In the rows, 128 means zero.
The rows below come in pairs that one turn or mirror swaps. Which row does each named row swap with?
The rows were stretched afterwards, more along some directions than others.
J_383: [ 97 141 154 144 134 100 195 130 147 146 137 105 134 116 166  98 114 163
 108 126 114]
J_417: [149 132 141 131 149 130 188 123 144 119  69 115 133 143 120 137 112 133
 120 122 131]
J_352: [115 126 157 153 154 118 206 136 148 144  78 108 118 147 131 128 105 142
 108 151 129]
J_635: [108 118 127 147 130 114 137  93 126 153 102 103 123 105 142 122 145 143
 116  84 100]
J_841: [136 174 145 132 153 127 126 137 114 107 179 107 163 113 134 117 132 120
 131  65 111]
J_121: [112 172 158  90 153 150 116 109  90 132 193 108 151 133 128 111 134  94
 132 115 119]
J_926: [108 150 156 134 135 116 201 132 144 144 148 108 146 119 154 100 115 160
 107 138 124]
J_822: [ 98 150 143 115 134 126 118 130  98  92 183 108 134 122 135 139 108 136
 120  93 119]
J_817: [105 143 149 156 143 138 148 115 115 155 140 103 142 142 113 128 125 116
 119 109 102]
J_644: [114 121 148 115 117 145 127 134 119 160 135 110 159 148 122 102 130 139
 139 117  95]
J_508: [112 130 122 153 125 116 130 109 127 154 123 104 130 103 154 106 141 142
 118  71  89]
J_25: [128 166 135 101 132 147 130 118  95 125 179 102 160 144 114 137 119 102
 117 108 136]
J_578: [ 99 161 131 131 154 170 170 142 147 132 159 112 146 150 125 101 104 121
 119 127 115]
J_734: [167 132 126 105 152  98  91  84  97 113  98 123 136 115 116 156 137 111
 131  64  92]
J_464: [115 136 131 121 156 118 115  82 131 117 128 120 128 113 152  96 129 110
 130  96  89]
J_784: [131 136 152 121 104 131 162 105 110 113 125  93 161 149 113 153 111 151
 107 139 145]
J_336: [119 145 128 145 145 146 126 114 106  84 126  94 121 144 110 155 106  98
 111  87 134]
J_705: [137 146 109 181 135 125 132  78 127 131 111  98 142 103 125 141 141 111
 107  55  88]
J_551: [120 151 149 143 140 147 144 105 102 151 144 100 151 139 109 132 135 118
 120  99  96]
J_146: [124 145 129 126 133 136 104  94  76  90 103  94 132 139 102 175 123 107
 115  82 138]
J_745: [116 147 151 124 117 130 180 112 126 122 138  99 158 130 128 130 113 152
 107 138 141]
J_781: [104 130 118 120 120 127 137 108 104  98 127 112 125 141 122 171  94 144
 106 100 124]
J_420: [119 124 124 144 128 120 124 103 131 152 112 102 132 103 140 107 146 132
 125  70  94]
J_528: [144 143 119 104 175 111 100  88 113 130  95 126 122 111 132 141 138 104
 136  57  90]
J_268: [103 130 128 104 127 130 135 122 108 104 129 113 128 142 123 147  97 148
 116 112 120]
J_920: [106 160 121 126 170 154 154 126 137 134 136 119 135 142 132 114 110 117
 123 111 106]
J_179: [ 96 174 157 102 164 135 123  96  98 137 187 113 137 122 138  99 137 102
 128 110 112]
J_595: [ 99 146 152 149 130 108 193 125 143 143 146 101 137 108 161 106 118 158
 103 125 118]
J_219: [119 156 133 152 151 140 148 114 117  78 161 100 118 130 125 135 107  91
 107  99 128]
J_137: [120 167 135 115 132 149 129 128  93 130 185 105 164 143 120 135 117  97
 113 110 136]
J_450: [109 118 161 143 153 118 199 128 152 159  70 119 120 151 126 125 110 143
 114 153 117]
J_710: [149 133 145 119 132 115 137 112 110  96 145 118 140 127 116 148 113 115
 123 110 112]
J_493: [112 123 130 139 134 117 133 115 133 157 121 109 128 103 156 103 142 139
 124  80  89]
J_852: [102 155 140 120 130 128 111 118  95  94 186 101 140 121 138 128 115 135
 120  76 109]
J_193: [113 155 151 148 145 140 148 122 109 156 153  98 147 137 117 110 133 114
 122  96  93]
J_857: [138 136 117 116 114 144 162 123 113 109 113 108 140 150 105 171  96 127
 105 121 146]
J_327: [138 119 148 141 156 111 198 119 151 138  57 117 123 143 126 134 107 137
 113 138 125]
J_775: [132 121 108 146 139 132 122  77 143 104  83 108 132 108 130 122 132 120
 114  77  80]
J_112: [ 97 146 153 154 133 114 193 132 153 156 138 107 131 107 166  87 127 158
 105 128 110]
J_768: [ 97 158 148 113 142 126 117 131  96  96 200 110 131 122 138 125 118 127
 122  85 114]
J_211: [165 138 134 137 141 109 153 130 138 112  99 107 147 132 126 129 116 133
 127  80 106]
J_324: [134 119 123 130 144 116 119  71 136 109  85 121 123 116 140 116 127 124
 122  89  84]
J_899: [107 172 147 118 146 124 107 127  85  97 203 103 149 115 141 123 134 119
 133  63 110]
J_540: [123 119 139 125 109 140 111 117 108 155 117  99 156 140 121 109 134 138
 132  99  92]
J_838: [123 151 117 183 145 129 139  94 133 138 142  95 146 108 130 131 138 112
 114  54  87]
J_73: [122 145 159 116 126 124 178 113 126 122 133 110 155 126 132 122 118 155
 118 135 127]
J_731: [118 150 139 148 138 144 138 137 113  82 170 102 122 135 120 127 104  95
 113 109 127]
J_66: [123 119 158 142 153 119 198 138 147 145  72 112 122 152 126 130 106 136
 116 147 123]
J_97: [105 149 133 128 144 176 157 131 141 121 157 104 157 151 117  98 112 109
 121 120 101]
J_668: [ 99 162 120 134 165 154 157 126 140 129 136 114 137 143 128 120 111 119
 115 107 111]
J_922: [153 132 119 123 153  91  90  91 105 120 106 128 138 103 127 153 134 111
 125  56  89]
J_378: [122 150 128 139 142 143 130 114 100  78 133  96 119 144 115 160 100  92
 108  90 139]
J_656: [144 135 137 112 120 129 113  84  88 103  87 101 154 144 107 169 121 125
 117  93 138]
J_229: [159 130 144 129 156 117 174 126 140 118  73 117 135 140 125 133 115 131
 128 107 113]
J_466: [125 145 125 104 183 118 119  98 117 140  93 129 111 119 139 124 138 114
 134  76  96]
J_987: [118 133 138 119 147 118 107  87 123 112 122 117 129 117 148  96 134 116
 128  98  87]
J_511: [110 151 148 155 145 143 152 112 115 154 142  99 144 136 111 130 125 107
 114 106 103]
J_100: [120 146 127 132 137 140 119 102  90  84 116  97 114 143 104 169 107 100
 103  90 139]

Swapped with J_817: J_508
Swapped with J_420: J_551
Swapped with J_784: J_211
Swapped with J_731: J_781
Swapped with J_511: J_493
Swapped with J_745: J_229

The rows below come in pairs that one turn or mirror swaps. Which row does each named row swap with?
The rows were stretched afterwards, more along some directions than others.
J_657: [167 125 168 147 128 104 110 188 141 158 146 144 107 110 128 113]
J_217: [193 136  83 132 142 157  99 125 151  93 118 109 151 199  48 125]
J_995: [184 110  99 110 143 153 108 185 102 112 116 141 115 146  75 126]
J_443: [206 119 129 114 135 125 122 125 149 130 141 126 198 168  77  80]
J_672: [174 104 143 109 174 149  89 166 148 141 161  75 165 172 133  51]
J_821: [180  87 164 124 152 123 147 138 147  74  98 137 110 120  95  90]
J_471: [155  69 146 134 167 138 149 143 149  87  96 121 109 146 107  73]
J_949: [163 140 129 157 121 129 103 140 153 179 151  83 151 148 105  87]
J_889: [114 111 172 161 166  92  92 147 178  98 110 108 133 102 131  73]
J_934: [228 120  79  93 121 181 131 143 125 129 139 120 167 184  85 107]
J_135: [135 132 104 145 114 109  97 141 144 184 141 124 131 162 108  93]
J_350: [188 104 116 124  94 130 103 143 132 142 109 143 110 177  41 115]
J_596: [165 133 126 135 112 102  72 134 112 190 122 117  99 217 104 124]
J_238: [120 132 151 155 168  78  69 132 164 103 101 124 155 126 130  80]
J_292: [ 78 124 151 157 154  91  84 101 155 104 106 111 126 135 123  79]
J_902: [140  85 138 156 156 183 144 133 166  80 157  90 106 175  70 117]
J_381: [147 162 162 152 161  78  50 127 178 100  98 118 167 139 117  99]
J_527: [157  85 177 134 162  98 119 146 141 125 107 112  95 143 122  83]
J_353: [171  78 135 121 171 112 137 162 138 106  94 141 132 132 110  78]
J_537: [129 113 148 168 141 121 114 186 127 138 132 120 111  90  79 105]
J_231: [142  98  96 117 152 169 155 156 132  88 148 155 132 134 101 108]
J_901: [129 144 159 156 156  82  81 110 165  88 104 125 165 123 116 106]
J_733: [176 116 110 111 144 135  93 203 102 134 117 139 122 143  87 127]
J_611: [183 103 165 109 132 118 108 137 127  91  94 148 115 145 113 105]
J_929: [120 126 141 175 138 114 106 162 135 138 130 115 112 103  73 113]
J_133: [175 115  96 112 145 145 106 190 103 113 116 149 132 133  76 122]
J_639: [138  78  99 175 120 170 125 134 122 150 135 101 117 159  64  71]
J_623: [227 135  97 121 111 160  46 162 112 139 122 127 157 187  78 113]
J_732: [207  97 124 103 120 193 140 172 135 111 156 133 125 147  95 106]
J_19: [124 115 141 166 139 129 126 170 132 124 136 125 126  96  63 118]
J_130: [182 113 147 166 142 138 100 162 156 143 129  76  98 172  81 101]
J_114: [203 144 131 132 127 102  64 149 151 144 121 124 124 214  86 150]
J_724: [120 102 124 134 141 155  64 163 145 135 137  85  93 173  90  82]
J_299: [147 104 134 152 132 111  88 200 113 209 135 135 126 152 113  72]
J_539: [105 142 146 144 179  82  60 125 167  99 104 103 136 132 132  79]
J_240: [131 147 141 131 174 108  78 101 165  61 117 119 174 142  99 107]
J_372: [167 146 148 128 136 144  42 144 143 120 162  98 146 173  95 136]
J_115: [155  72 107 130 116 143 144 123 112 150 137 126 103 191  65 116]
J_422: [182 107 114 123 138 189 123 175 121 100 151 158 178 140  67  97]
J_851: [165  82 156 122 165 130 124 149 137  86 103 123 116 140 130  89]
J_859: [132 137 171 154 187 102  74 152 179  81 120 110 170  95 121  85]
J_296: [175  74 160 126 164 142 135 156 142  68 106 137 126 120 117  80]
J_287: [154 124 133 143 125 181 127 101 137  85 155 117 136 172  58 133]
J_649: [182  91 135 106 159 126 117 157 149  72  94 145 138 136 114  90]

Swapped with J_733: J_19
Swapped with J_611: J_292
Swapped with J_135: J_732

